50 stands for zero in the data rows.
What is the hidden score of each row? Scores go from 0 to 30, and 15 is about the middle. The score is a weighted sum of the row's numbers plus the product of two more (or one squared), each taken from its middle value.
[33. 40. 37. 64. 47. 68. 45. 70. 28. 62. 42. 35. 68. 65. 62. 49. 34. 56. 47. 59. 65. 32. 58. 31.
 34. 61.] >> 17
[57. 65. 56. 61. 66. 46. 64. 41. 61. 39. 52. 77. 44. 26. 35. 64. 64. 35. 41. 44. 44. 72. 61. 68.
 51. 52.] >> 13
[53. 49. 48. 43. 50. 42. 51. 35. 41. 61. 65. 39. 45. 63. 61. 34. 41. 71. 99. 56. 44. 37. 27. 41.
 57. 56.] >> 10
[40. 36. 46. 35. 37. 67. 36. 60. 60. 56. 59. 47. 43. 65. 68. 26. 28. 68. 60. 60. 56. 36. 40. 44.
 54. 45.] >> 12
[59. 62. 48. 61. 60. 38. 74. 40. 61. 21. 48. 76. 51. 29. 30. 66. 63. 36. 40. 28. 37. 54. 71. 66.
 38. 53.] >> 17
[40. 43. 34. 39. 43. 45. 44. 47. 40. 62. 63. 45. 45. 70. 64. 37. 30. 76. 43. 58. 44. 24. 43. 44.
 46. 50.] >> 16
[56. 71. 49. 59. 60. 33. 68. 43. 58. 31. 49. 70. 60. 40. 35. 63. 64. 34. 36. 42. 41. 57. 61. 71.
 40. 62.] >> 15
[51. 72. 48. 60. 61. 37. 70. 41. 61. 33. 53. 72. 54. 36. 31. 71. 56. 37. 39. 41. 45. 56. 53. 62.
 43. 67.] >> 19
[45. 32. 46. 50. 40. 61. 39. 73. 47. 58. 43. 45. 55. 56. 58. 50. 44. 44. 56. 57. 59. 58. 61. 34.
 48. 39.] >> 17
[38. 32. 48. 52. 48. 66. 34. 79. 48. 74. 41. 44. 57. 57. 66. 39. 41. 52. 44. 63. 67. 47. 52. 38.
 53. 45.] >> 16
[41. 38. 56. 51. 45. 53. 41. 70. 56. 54. 35. 38. 52. 50. 57. 52. 56. 42. 60. 62. 61. 58. 57. 32.
 35. 50.] >> 14
[34. 36. 39. 56. 54. 65. 38. 82. 38. 67. 47. 34. 56. 74. 86. 38. 35. 57. 47. 65. 52. 33. 50. 32.
 47. 55.] >> 21
[46. 38. 58. 36. 45. 56. 40. 49. 48. 59. 71. 42. 37. 68. 66. 27. 35. 77. 61. 53. 53. 34. 32. 41.
 63. 43.] >> 12
[42. 43. 64. 47. 48. 61. 40. 62. 56. 58. 40. 34. 57. 53. 49. 55. 52. 39. 61. 56. 60. 59. 56. 33.
 45. 43.] >> 10
[45. 32. 48. 37. 43. 70. 38. 72. 55. 69. 53. 49. 47. 63. 65. 33. 34. 61. 58. 66. 61. 39. 47. 31.
 58. 43.] >> 12
[40. 31. 47. 49. 44. 61. 39. 80. 48. 63. 50. 48. 53. 64. 69. 28. 37. 62. 46. 68. 56. 44. 47. 31.
 50. 44.] >> 16
[59. 33. 57. 35. 44. 60. 40. 65. 49. 62. 48. 50. 46. 53. 59. 38. 44. 50. 64. 62. 56. 60. 41. 43.
 63. 37.] >> 15
[44. 59. 58. 50. 38. 44. 60. 32. 57. 34. 41. 47. 55. 30. 35. 69. 53. 31. 55. 30. 45. 63. 61. 66.
 30. 44.] >> 18
[38. 36. 51. 53. 45. 56. 37. 65. 45. 50. 38. 38. 57. 51. 52. 47. 53. 39. 56. 56. 66. 60. 60. 40.
 50. 41.] >> 12
[48. 44. 63. 55. 43. 47. 45. 47. 56. 48. 39. 33. 52. 48. 35. 53. 55. 31. 64. 35. 59. 60. 57. 48.
 45. 47.] >> 10
[60. 47. 40. 44. 52. 46. 41. 33. 41. 61. 70. 41. 42. 61. 60. 37. 41. 69. 51. 55. 51. 41. 27. 45.
 61. 80.] >> 23
[49. 64. 28. 62. 60. 48. 66. 41. 29. 58. 47. 45. 54. 55. 50. 54. 49. 60. 29. 56. 39. 37. 50. 45.
 53. 71.] >> 15
[63. 64. 33. 53. 62. 49. 64. 38. 40. 53. 53. 62. 48. 36. 51. 54. 57. 51. 42. 55. 37. 52. 44. 48.
 67. 54.] >> 14
[47. 31. 50. 38. 42. 49. 42. 51. 48. 58. 70. 39. 39. 63. 67. 31. 33. 75. 58. 60. 53. 34. 35. 30.
 52. 45.] >> 21
[44. 31. 65. 35. 47. 69. 38. 61. 50. 63. 53. 58. 37. 57. 69. 33. 39. 61. 53. 67. 63. 49. 43. 44.
 66. 40.] >> 14
[52. 34. 7. 37. 43. 60. 34. 65. 60. 60. 56. 54. 40. 64. 68. 31. 41. 64. 54. 61. 52. 42. 48. 41.
 57. 44.] >> 10
[60. 53. 36. 50. 56. 47. 56. 39. 35. 56. 54. 52. 45. 53. 54. 46. 48. 60. 50. 54. 43. 49. 35. 44.
 68. 55.] >> 16
[50. 34. 70. 35. 39. 56. 37. 65. 45. 62. 42. 47. 42. 47. 61. 36. 48. 48. 62. 67. 60. 54. 37. 41.
 64. 42.] >> 15
[47. 66. 53. 63. 49. 40. 64. 40. 61. 35. 47. 65. 55. 30. 30. 65. 68. 40. 46. 33. 41. 61. 12. 58.
 40. 58.] >> 27
[40. 38. 53. 47. 42. 48. 36. 57. 53. 66. 58. 45. 48. 66. 69. 28. 33. 74. 50. 65. 57. 34. 39. 35.
 45. 46.] >> 15
[58. 32. 69. 37. 41. 62. 40. 58. 51. 68. 45. 51. 37. 48. 57. 40. 42. 49. 67. 67. 62. 62. 39. 35.
 64. 37.] >> 14
[43. 55. 60. 48. 43. 40. 50. 45. 48. 32. 38. 43. 53. 43. 31. 64. 58. 34. 58. 30. 57. 55. 59. 57.
 34. 57.] >> 15
[59. 66. 41. 59. 60. 50. 69. 40. 49. 44. 51. 68. 48. 30. 35. 66. 62. 36. 34. 54. 29. 59. 65. 60.
 60. 55.] >> 9
[50. 70. 48. 63. 55. 40. 65. 41. 59. 33. 54. 67. 57. 38. 32. 65. 55. 32. 40. 31. 41. 60. 67. 77.
 37. 52.] >> 14
[62. 57. 35. 55. 59. 40. 58. 28. 37. 59. 63. 50. 44. 58. 56. 47. 46. 57. 44. 55. 46. 42. 47. 44.
 65. 56.] >> 22
[33. 55. 48. 62. 46. 45. 51. 55. 40. 43. 45. 38. 67. 58. 43. 59. 34. 52. 47. 43. 51. 35. 59. 44.
 29. 56.] >> 18
[64. 48. 68. 32. 50. 49. 47. 37. 47. 59. 60. 42. 28. 46. 53. 44. 55. 54. 72. 54. 52. 59. 25. 47.
 71. 44.] >> 14
[51. 55. 27. 54. 53. 53. 46. 48. 33. 58. 55. 32. 60. 67. 59. 41. 37. 67. 38. 58. 40. 27. 40. 43.
 53. 52.] >> 13
[56. 36. 55. 31. 40. 48. 41. 44. 46. 67. 71. 40. 33. 56. 66. 28. 49. 67. 60. 60. 55. 40. 21. 44.
 69. 38.] >> 15
[43. 33. 55. 41. 44. 62. 40. 71. 44. 51. 44. 42. 47. 55. 57. 43. 45. 46. 54. 66. 65. 54. 60. 34.
 52. 38.] >> 16
[32. 3. 37. 56. 59. 64. 39. 83. 36. 68. 51. 42. 65. 61. 66. 39. 92. 52. 44. 62. 63. 32. 57. 27.
 19. 47.] >> 26
[56. 64. 56. 54. 53. 36. 67. 44. 62. 27. 46. 69. 49. 38. 33. 67. 57. 35. 46. 36. 45. 59. 65. 63.
 44. 57.] >> 13
[54. 72. 47. 66. 56. 37. 69. 41. 55. 26. 53. 72. 55. 31. 34. 65. 68. 31. 42. 45. 38. 58. 62. 72.
 37. 57.] >> 14
[45. 43. 34. 62. 48. 39. 41. 47. 36. 55. 61. 43. 52. 67. 62. 42. 38. 69. 44. 52. 45. 23. 41. 42.
 49. 61.] >> 20
[45. 31. 48. 38. 41. 62. 42. 65. 61. 65. 53. 53. 42. 65. 70. 29. 32. 72. 51. 61. 48. 27. 39. 46.
 50. 40.] >> 16
[44. 48. 59. 54. 36. 49. 47. 54. 47. 43. 36. 33. 48. 53. 40. 56. 52. 35. 64. 47. 65. 58. 54. 56.
 34. 47.] >> 18
[41. 31. 54. 41. 51. 65. 37. 78. 53. 60. 49. 45. 59. 59. 62. 41. 50. 51. 48. 63. 61. 50. 63. 31.
 53. 41.] >> 12
[49. 66. 52. 60. 50. 99. 66. 38. 68. 28. 48. 67. 59. 35. 32. 66. 56. 39. 41. 32. 38. 44. 70. 71.
 30. 53.] >> 7
[56. 70. 49. 66. 65. 45. 76. 49. 58. 44. 44. 65. 56. 40. 39. 67. 62. 40. 41. 40. 44. 55. 61. 65.
 41. 62.] >> 15
[40. 36. 47. 41. 44. 67. 40. 76. 48. 63. 41. 43. 57. 55. 57. 45. 47. 37. 58. 58. 64. 53. 51. 32.
 59. 41.] >> 13
[68. 53. 58. 36. 42. 55. 54. 39. 54. 56. 51. 48. 27. 37. 48. 44. 58. 44. 62. 53. 56. 61. 36. 52.
 71. 41.] >> 8
[49. 57. 28. 63. 61. 48. 54. 46. 28. 61. 54. 38. 57. 55. 56. 55. 46. 65. 36. 46. 41. 32. 46. 38.
 45. 73.] >> 23
[55. 63. 52. 60. 60. 44. 71. 43. 64. 17. 53. 72. 48. 32. 32. 71. 60. 36. 37. 29. 47. 58. 66. 71.
 42. 55.] >> 18
[54. 35. 60. 46. 46. 59. 38. 62. 56. 56. 40. 41. 39. 52. 53. 41. 53. 37. 66. 59. 69. 61. 44. 41.
 59. 43.] >> 11
[52. 34. 58. 33. 36. 51. 41. 42. 53. 59. 65. 41. 27. 59. 65. 31. 36. 67. 62. 55. 61. 43. 18. 44.
 74. 35.] >> 15
[41. 55. 45. 59. 52. 30. 59. 40. 60. 40. 49. 42. 62. 55. 40. 61. 48. 44. 47. 37. 54. 37. 59. 59.
 23. 57.] >> 17
[49. 65. 48. 63. 62. 38. 67. 34. 56. 24. 49. 67. 64. 47. 32. 71. 58. 48. 34. 42. 47. 50. 62. 74.
 27. 64.] >> 22
[66. 44. 68. 51. 38. 38. 51. 41. 54. 36. 39. 47. 48. 41. 33. 59. 62. 29. 60. 47. 51. 69. 52. 64.
 53. 41.] >> 14
[63. 60. 49. 47. 64. 50. 59. 40. 53. 43. 46. 69. 43. 31. 42. 55. 66. 40. 46. 49. 44. 74. 54. 60.
 68. 49.] >> 9
[48. 34. 68. 38. 42. 60. 37. 55. 51. 48. 37. 46. 29. 51. 50. 50. 59. 39. 26. 61. 70. 73. 44. 41.
 66. 34.] >> 24
[51. 42. 52. 36. 36. 52. 41. 39. 56. 64. 73. 32. 35. 67. 63. 30. 32. 79. 58. 59. 46. 30. 24. 43.
 58. 46.] >> 11
[46. 34. 48. 39. 45. 64. 36. 65. 57. 61. 53. 50. 42. 72. 66. 31. 37. 65. 59. 61. 53. 31. 43. 35.
 55. 44.] >> 13
[53. 32. 61. 24. 42. 62. 40. 50. 57. 67. 68. 32. 40. 66. 68. 31. 38. 68. 60. 50. 54. 42. 30. 41.
 62. 58.] >> 23
[66. 57. 42. 48. 58. 48. 56. 33. 43. 61. 50. 48. 47. 55. 54. 45. 46. 66. 47. 52. 47. 39. 36. 50.
 63. 52.] >> 12
[48. 65. 28. 68. 60. 45. 59. 41. 31. 49. 51. 51. 63. 56. 51. 57. 53. 53. 31. 46. 37. 41. 56. 53.
 44. 66.] >> 16
[62. 73. 38. 64. 66. 47. 72. 41. 37. 45. 45. 70. 51. 41. 43. 66. 61. 42. 32. 45. 38. 57. 58. 62.
 58. 55.] >> 14
[39. 47. 65. 60. 37. 49. 41. 57. 44. 51. 40. 31. 55. 54. 38. 61. 48. 32. 64. 40. 54. 49. 58. 47.
 36. 43.] >> 12
[45. 62. 62. 57. 46. 35. 57. 36. 58. 24. 42. 52. 53. 37. 28. 67. 58. 35. 45. 29. 56. 57. 68. 65.
 35. 52.] >> 15
[50. 36. 68. 32. 44. 63. 38. 58. 52. 53. 38. 37. 40. 45. 53. 45. 50. 41. 59. 55. 69. 73. 44. 45.
 61. 35.] >> 13
[44. 67. 50. 63. 58. 35. 61. 0. 69. 30. 50. 65. 54. 36. 33. 62. 51. 41. 43. 36. 41. 52. 66. 68.
 29. 53.] >> 13
[57. 58. 64. 59. 57. 41. 65. 38. 59. 30. 45. 51. 48. 36. 28. 63. 62. 31. 58. 30. 50. 69. 63. 59.
 37. 44.] >> 17
[47. 29. 54. 35. 33. 64. 33. 57. 44. 60. 64. 39. 42. 70. 69. 24. 37. 68. 63. 61. 56. 40. 33. 39.
 61. 38.] >> 12
[45. 57. 63. 50. 41. 37. 61. 41. 57. 25. 36. 51. 49. 37. 32. 70. 60. 33. 57. 34. 59. 60. 60. 62.
 38. 55.] >> 19
[69. 43. 55. 29. 44. 56. 40. 37. 46. 57. 51. 41. 27. 52. 54. 37. 48. 59. 71. 58. 56. 55. 20. 42.
 73. 41.] >> 10
[49. 67. 65. 61. 51. 30. 61. 38. 62. 17. 47. 56. 51. 42. 31. 68. 56. 35. 54. 32. 44. 55. 63. 65.
 38. 46.] >> 13
[56. 58. 41. 55. 62. 47. 56. 32. 44. 65. 59. 52. 54. 48. 50. 53. 47. 61. 40. 51. 40. 43. 40. 43.
 63. 58.] >> 20
[65. 74. 40. 66. 67. 40. 73. 47. 47. 42. 48. 64. 58. 34. 36. 65. 59. 44. 36. 46. 41. 52. 58. 60.
 42. 60.] >> 16
[65. 66. 39. 58. 71. 49. 63. 47. 44. 54. 52. 64. 52. 36. 44. 61. 65. 41. 33. 54. 40. 61. 56. 59.
 70. 58.] >> 12
[55. 66. 36. 62. 70. 45. 59. 44. 33. 50. 53. 47. 60. 45. 41. 58. 44. 54. 33. 52. 38. 45. 49. 41.
 52. 60.] >> 17
[36. 36. 55. 50. 48. 62. 38. 65. 58. 65. 59. 48. 51. 66. 67. 29. 29. 68. 50. 67. 51. 30. 40. 40.
 52. 46.] >> 15
[55. 68. 20. 67. 64. 11. 62. 47. 36. 52. 58. 52. 65. 47. 51. 62. 52. 51. 36. 49. 36. 36. 53. 46.
 58. 67.] >> 21
[52. 35. 67. 43. 41. 53. 39. 54. 54. 45. 35. 39. 46. 42. 47. 52. 82. 36. 69. 56. 62. 71. 47. 42.
 69. 35.] >> 12
[63. 55. 63. 40. 44. 49. 50. 36. 48. 47. 44. 48. 39. 36. 46. 52. 59. 41. 61. 52. 9. 67. 37. 50.
 72. 44.] >> 25
[47. 64. 58. 63. 48. 33. 66. 39. 61. 29. 41. 60. 49. 35. 28. 68. 55. 38. 44. 28. 47. 59. 65. 67.
 38. 56.] >> 14
[34. 41. 32. 57. 49. 51. 43. 78. 31. 64. 46. 35. 64. 71. 58. 46. 37. 56. 46. 63. 55. 34. 60. 36.
 39. 53.] >> 20
[56. 32. 55. 20. 45. 54. 41. 38. 50. 57. 59. 36. 25. 60. 59. 32. 45. 64. 69. 89. 51. 45. 23. 44.
 66. 39.] >> 23
[47. 53. 19. 63. 56. 44. 49. 46. 33. 67. 51. 36. 56. 62. 54. 48. 36. 70. 41. 54. 38. 30. 42. 45.
 49. 68.] >> 14
[49. 45. 70. 42. 32. 49. 43. 52. 52. 51. 35. 42. 41. 41. 47. 54. 60. 35. 73. 50. 68. 72. 50. 44.
 54. 35.] >> 10
[47. 32. 51. 30. 53. 66. 35. 70. 56. 62. 55. 53. 43. 61. 67. 32. 36. 61. 53. 65. 56. 37. 46. 47.
 62. 44.] >> 17
[42. 42. 56. 56. 48. 61. 44. 62. 44. 53. 37. 28. 52. 47. 47. 58. 49. 40. 63. 46. 59. 61. 53. 48.
 38. 47.] >> 15
[44. 31. 56. 33. 40. 59. 42. 68. 52. 59. 55. 41. 35. 62. 71. 28. 34. 67. 58. 57. 49. 41. 40. 42.
 59. 40.] >> 14
[55. 67. 41. 61. 62. 40. 71. 40. 66. 27. 41. 72. 58. 85. 30. 68. 61. 38. 41. 43. 49. 61. 66. 69.
 43. 55.] >> 18
[43. 32. 54. 30. 46. 63. 38. 62. 47. 62. 52. 50. 45. 28. 69. 22. 35. 65. 55. 60. 55. 40. 7. 42.
 55. 38.] >> 25
[56. 73. 46. 66. 65. 39. 64. 45. 50. 34. 46. 60. 57. 41. 38. 61. 62. 38. 37. 44. 38. 58. 61. 62.
 50. 62.] >> 11
[52. 61. 54. 61. 57. 37. 64. 40. 70. 28. 45. 57. 52. 38. 33. 69. 58. 33. 54. 32. 48. 63. 60. 70.
 43. 49.] >> 13
[59. 59. 70. 54. 41. 44. 63. 40. 63. 29. 33. 46. 48. 38. 32. 62. 61. 31. 58. 34. 50. 66. 56. 67.
 43. 46.] >> 10
[49. 67. 46. 58. 55. 42. 73. 40. 65. 27. 42. 69. 53. 36. 33. 73. 65. 36. 40. 41. 47. 58. 65. 70.
 41. 57.] >> 22
[46. 52. 32. 65. 57. 40. 50. 40. 28. 64. 53. 39. 42. 64. 57. 49. 45. 69. 38. 56. 38. 29. 48. 38.
 51. 57.] >> 15
[60. 66. 52. 61. 63. 39. 74. 41. 63. 31. 43. 78. 57. 27. 33. 69. 65. 31. 33. 44. 41. 63. 64. 73.
 44. 57.] >> 16
[58. 65. 51. 59. 54. 41. 70. 39. 60. 35. 49. 66. 59. 39. 34. 64. 54. 34. 47. 39. 47. 59. 64. 67.
 43. 54.] >> 13
[37. 44. 56. 50. 50. 54. 44. 60. 44. 54. 38. 36. 55. 53. 48. 49. 50. 39. 55. 55. 66. 58. 55. 38.
 39. 42.] >> 16
[39. 46. 36. 54. 42. 42. 41. 43. 39. 64. 59. 34. 55. 67. 59. 39. 37. 69. 43. 43. 46. 29. 47. 36.
 44. 51.] >> 17
[52. 68. 28. 60. 70. 45. 61. 40. 38. 56. 50. 47. 60. 48. 43. 62. 55. 56. 29. 45. 42. 43. 55. 50.
 50. 52.] >> 15
[40. 34. 52. 29. 39. 61. 37. 63. 56. 57. 63. 43. 43. 68. 69. 29. 29. 65. 54. 66. 48. 30. 43. 35.
 60. 38.] >> 12
[42. 42. 46. 37. 45. 51. 35. 68. 50. 52. 58. 35. 46. 67. 66. 30. 36. 73. 51. 57. 44. 28. 41. 44.
 45. 47.] >> 21
[70. 55. 57. 46. 62. 49. 57. 34. 54. 53. 45. 56. 42. 32. 44. 51. 68. 44. 53. 56. 56. 99. 41. 51.
 75. 45.] >> 13
[42. 48. 64. 51. 35. 45. 48. 51. 44. 36. 44. 40. 57. 47. 37. 63. 51. 35. 58. 39. 57. 59. 58. 48.
 32. 51.] >> 16
[54. 37. 63. 37. 45. 60. 32. 58. 46. 57. 38. 44. 37. 47. 55. 42. 48. 40. 70. 68. 70. 69. 43. 40.
 66. 37.] >> 11
[40. 33. 49. 31. 46. 62. 42. 57. 60. 66. 61. 55. 42. 66. 74. 27. 34. 69. 46. 65. 53. 31. 35. 37.
 57. 41.] >> 16
[36. 44. 37. 58. 54. 56. 45. 68. 28. 70. 38. 38. 73. 66. 53. 49. 42. 53. 46. 53. 62. 36. 61. 26.
 33. 61.] >> 15
[33. 43. 49. 38. 50. 50. 39. 59. 49. 67. 62. 42. 48. 82. 70. 28. 29. 76. 47. 55. 47. 25. 42. 49.
 46. 47.] >> 16
[50. 56. 69. 59. 39. 40. 59. 40. 58. 29. 38. 62. 58. 31. 34. 63. 62. 30. 54. 39. 46. 66. 61. 67.
 0. 52.] >> 26
[56. 54. 41. 42. 62. 47. 51. 40. 41. 61. 64. 40. 35. 58. 60. 40. 41. 66. 54. 51. 42. 39. 34. 41.
 65. 58.] >> 16
[50. 57. 66. 56. 44. 46. 56. 38. 68. 34. 35. 45. 50. 35. 32. 67. 63. 29. 56. 37. 55. 67. 57. 62.
 43. 43.] >> 11
[61. 31. 72. 35. 41. 54. 39. 50. 51. 59. 40. 40. 33. 42. 50. 42. 53. 36. 69. 59. 59. 70. 44. 36.
 69. 37.] >> 15
[66. 66. 34. 71. 66. 43. 66. 44. 38. 46. 49. 59. 61. 42. 39. 61. 57. 47. 35. 42. 31. 51. 57. 52.
 50. 67.] >> 25
[71. 71. 57. 58. 63. 49. 66. 43. 69. 26. 49. 75. 47. 26. 31. 70. 65. 38. 42. 49. 44. 62. 67. 66.
 49. 51.] >> 14
[75. 59. 57. 50. 57. 51. 52. 38. 57. 56. 46. 60. 46. 34. 44. 58. 64. 41. 49. 47. 43. 73. 46. 51.
 67. 54.] >> 24
[59. 71. 42. 62. 62. 38. 68. 36. 49. 43. 47. 68. 63. 34. 44. 67. 66. 42. 40. 51. 40. 60. 52. 55.
 61. 64.] >> 13
[40. 35. 50. 37. 40. 65. 40. 62. 54. 54. 59. 57. 38. 61. 67. 30. 35. 69. 51. 61. 51. 38. 49. 45.
 54. 43.] >> 14
[44. 35. 49. 28. 45. 54. 41. 47. 48. 65. 64. 42. 23. 69. 70. 26. 28. 73. 50. 57. 55. 26. 33. 47.
 46. 46.] >> 18
[44. 33. 54. 32. 48. 56. 39. 64. 59. 57. 59. 56. 53. 61. 71. 32. 33. 68. 48. 61. 52. 37. 41. 38.
 58. 45.] >> 16
[41. 26. 51. 49. 51. 63. 38. 68. 49. 67. 56. 50. 46. 64. 70. 29. 37. 64. 49. 61. 65. 33. 42. 44.
 49. 48.] >> 18
[60. 64. 37. 59. 66. 45. 57. 46. 44. 55. 52. 65. 46. 45. 46. 54. 56. 52. 40. 55. 38. 46. 49. 48.
 65. 58.] >> 12
[59. 45. 53. 39. 41. 47. 42. 36. 40. 57. 70. 48. 35. 60. 61. 34. 39. 75. 58. 50. 47. 31. 32. 50.
 56. 41.] >> 16
[55. 66. 20. 69. 63. 44. 54. 41. 33. 62. 53. 45. 51. 55. 53. 54. 47. 64. 34. 59. 37. 36. 42. 37.
 49. 63.] >> 15
[46. 37. 55. 41. 47. 75. 39. 77. 52. 63. 41. 48. 53. 64. 66. 37. 42. 49. 53. 66. 56. 52. 53. 26.
 60. 41.] >> 9
[47. 74. 46. 43. 43. 75. 37. 74. 50. 68. 55. 54. 55. 61. 67. 37. 40. 51. 55. 72. 57. 50. 54. 33.
 53. 39.] >> 21
[56. 64. 54. 62. 49. 41. 68. 43. 59. 34. 48. 68. 56. 32. 27. 62. 66. 35. 37. 37. 39. 60. 65. 72.
 42. 55.] >> 11
[53. 59. 59. 55. 39. 47. 58. 32. 59. 31. 42. 54. 54. 42. 28. 64. 55. 33. 57. 30. 52. 58. 57. 63.
 13. 51.] >> 18
[69. 59. 99. 56. 49. 49. 55. 40. 54. 44. 39. 76. 40. 25. 43. 59. 87. 41. 56. 53. 46. 71. 45. 56.
 68. 44.] >> 9
[60. 45. 72. 45. 41. 22. 45. 47. 47. 44. 35. 34. 43. 38. 44. 52. 60. 33. 66. 52. 63. 73. 44. 42.
 67. 40.] >> 12
[50. 66. 50. 68. 52. 40. 70. 39. 72. 23. 55. 70. 57. 36. 32. 72. 57. 39. 33. 37. 36. 56. 69. 77.
 36. 62.] >> 14
[66. 66. 33. 54. 64. 46. 68. 41. 47. 52. 43. 60. 55. 43. 43. 51. 57. 44. 39. 52. 35. 58. 46. 51.
 67. 55.] >> 10
[44. 61. 41. 57. 53. 33. 58. 38. 51. 36. 49. 47. 62. 44. 32. 62. 55. 45. 44. 36. 51. 48. 71. 65.
 34. 54.] >> 14
[45. 30. 45. 33. 42. 61. 40. 67. 57. 55. 55. 55. 41. 65. 69. 29. 38. 68. 59. 61. 56. 37. 40. 45.
 53. 46.] >> 17
[44. 31. 42. 43. 47. 63. 37. 77. 57. 61. 45. 48. 57. 62. 69. 33. 38. 54. 50. 67. 54. 45. 54. 36.
 55. 38.] >> 12
[54. 64. 43. 64. 67. 40. 69. 41. 57. 32. 44. 68. 63. 29. 33. 72. 63. 37. 41. 48. 38. 58. 57. 68.
 42. 56.] >> 17
[64. 43. 60. 28. 44. 46. 46. 33. 44. 62. 61. 45. 22. 52. 58. 40. 99. 60. 68. 62. 55. 60. 26. 46.
 75. 43.] >> 14
[51. 37. 57. 32. 37. 49. 40. 44. 52. 60. 58. 33. 29. 56. 62. 32. 44. 65. 68. 56. 49. 47. 18. 45.
 65. 42.] >> 13
[34. 45. 40. 65. 45. 55. 46. 72. 44. 66. 34. 32. 74. 68. 57. 47. 39. 55. 39. 59. 63. 36. 60. 32.
 38. 55.] >> 20
[58. 50. 71. 49. 43. 46. 53. 39. 55. 36. 34. 42. 37. 41. 36. 60. 63. 27. 68. 35. 59. 69. 57. 54.
 50. 41.] >> 10
[45. 39. 48. 45. 46. 44. 39. 52. 54. 63. 68. 46. 48. 64. 66. 34. 38. 71. 52. 50. 53. 25. 43. 47.
 46. 49.] >> 16
[44. 58. 28. 60. 62. 43. 54. 42. 26. 55. 50. 38. 66. 52. 49. 54. 45. 59. 35. 48. 37. 39. 53. 47.
 47. 65.] >> 16
[45. 32. 55. 35. 43. 69. 33. 67. 60. 64. 55. 58. 42. 59. 61. 31. 43. 60. 64. 61. 61. 49. 43. 43.
 63. 36.] >> 13
[64. 52. 56. 41. 49. 51. 55. 42. 54. 45. 38. 62. 44. 32. 44. 54. 60. 38. 60. 60. 51. 78. 49. 52.
 65. 41.] >> 8
[58. 61. 61. 59. 47. 41. 59. 42. 62. 22. 36. 56. 47. 32. 31. 66. 60. 37. 51. 28. 53. 67. 63. 68.
 38. 51.] >> 12
[40. 36. 48. 40. 40. 53. 40. 58. 46. 61. 68. 40. 53. 76. 63. 36. 29. 74. 49. 56. 50. 28. 44. 45.
 42. 80.] >> 15
[53. 42. 55. 40. 42. 53. 40. 41. 51. 64. 66. 44. 41. 70. 61. 33. 40. 78. 57. 56. 49. 38. 34. 48.
 53. 51.] >> 11
[62. 71. 38. 65. 65. 42. 70. 43. 60. 37. 46. 99. 55. 33. 35. 67. 69. 38. 39. 41. 38. 58. 55. 66.
 54. 65.] >> 15
[66. 49. 58. 38. 47. 57. 51. 38. 43. 60. 48. 45. 29. 41. 51. 46. 54. 51. 62. 48. 60. 63. 33. 49.
 77. 46.] >> 10
[45. 52. 30. 61. 53. 49. 51. 44. 31. 63. 55. 37. 49. 68. 57. 45. 37. 65. 41. 54. 46. 32. 41. 37.
 44. 63.] >> 18
[64. 68. 29. 59. 68. 49. 61. 44. 48. 50. 51. 63. 59. 41. 44. 61. 61. 48. 29. 52. 42. 57. 49. 54.
 60. 66.] >> 14
[49. 68. 48. 66. 61. 38. 74. 37. 64. 28. 55. 65. 54. 43. 32. 68. 59. 37. 44. 24. 51. 45. 63. 67.
 30. 58.] >> 17
[44. 53. 59. 67. 36. 50. 52. 45. 52. 33. 41. 40. 57. 41. 32. 65. 53. 37. 56. 27. 53. 54. 67. 55.
 30. 53.] >> 11
[49. 56. 62. 53. 43. 37. 63. 44. 55. 29. 49. 49. 47. 45. 29. 66. 58. 31. 58. 33. 52. 61. 58. 62.
 32. 50.] >> 16
[43. 59. 65. 55. 47. 46. 54. 44. 55. 36. 39. 43. 51. 44. 32. 68. 57. 37. 55. 38. 58. 59. 57. 62.
 28. 54.] >> 20
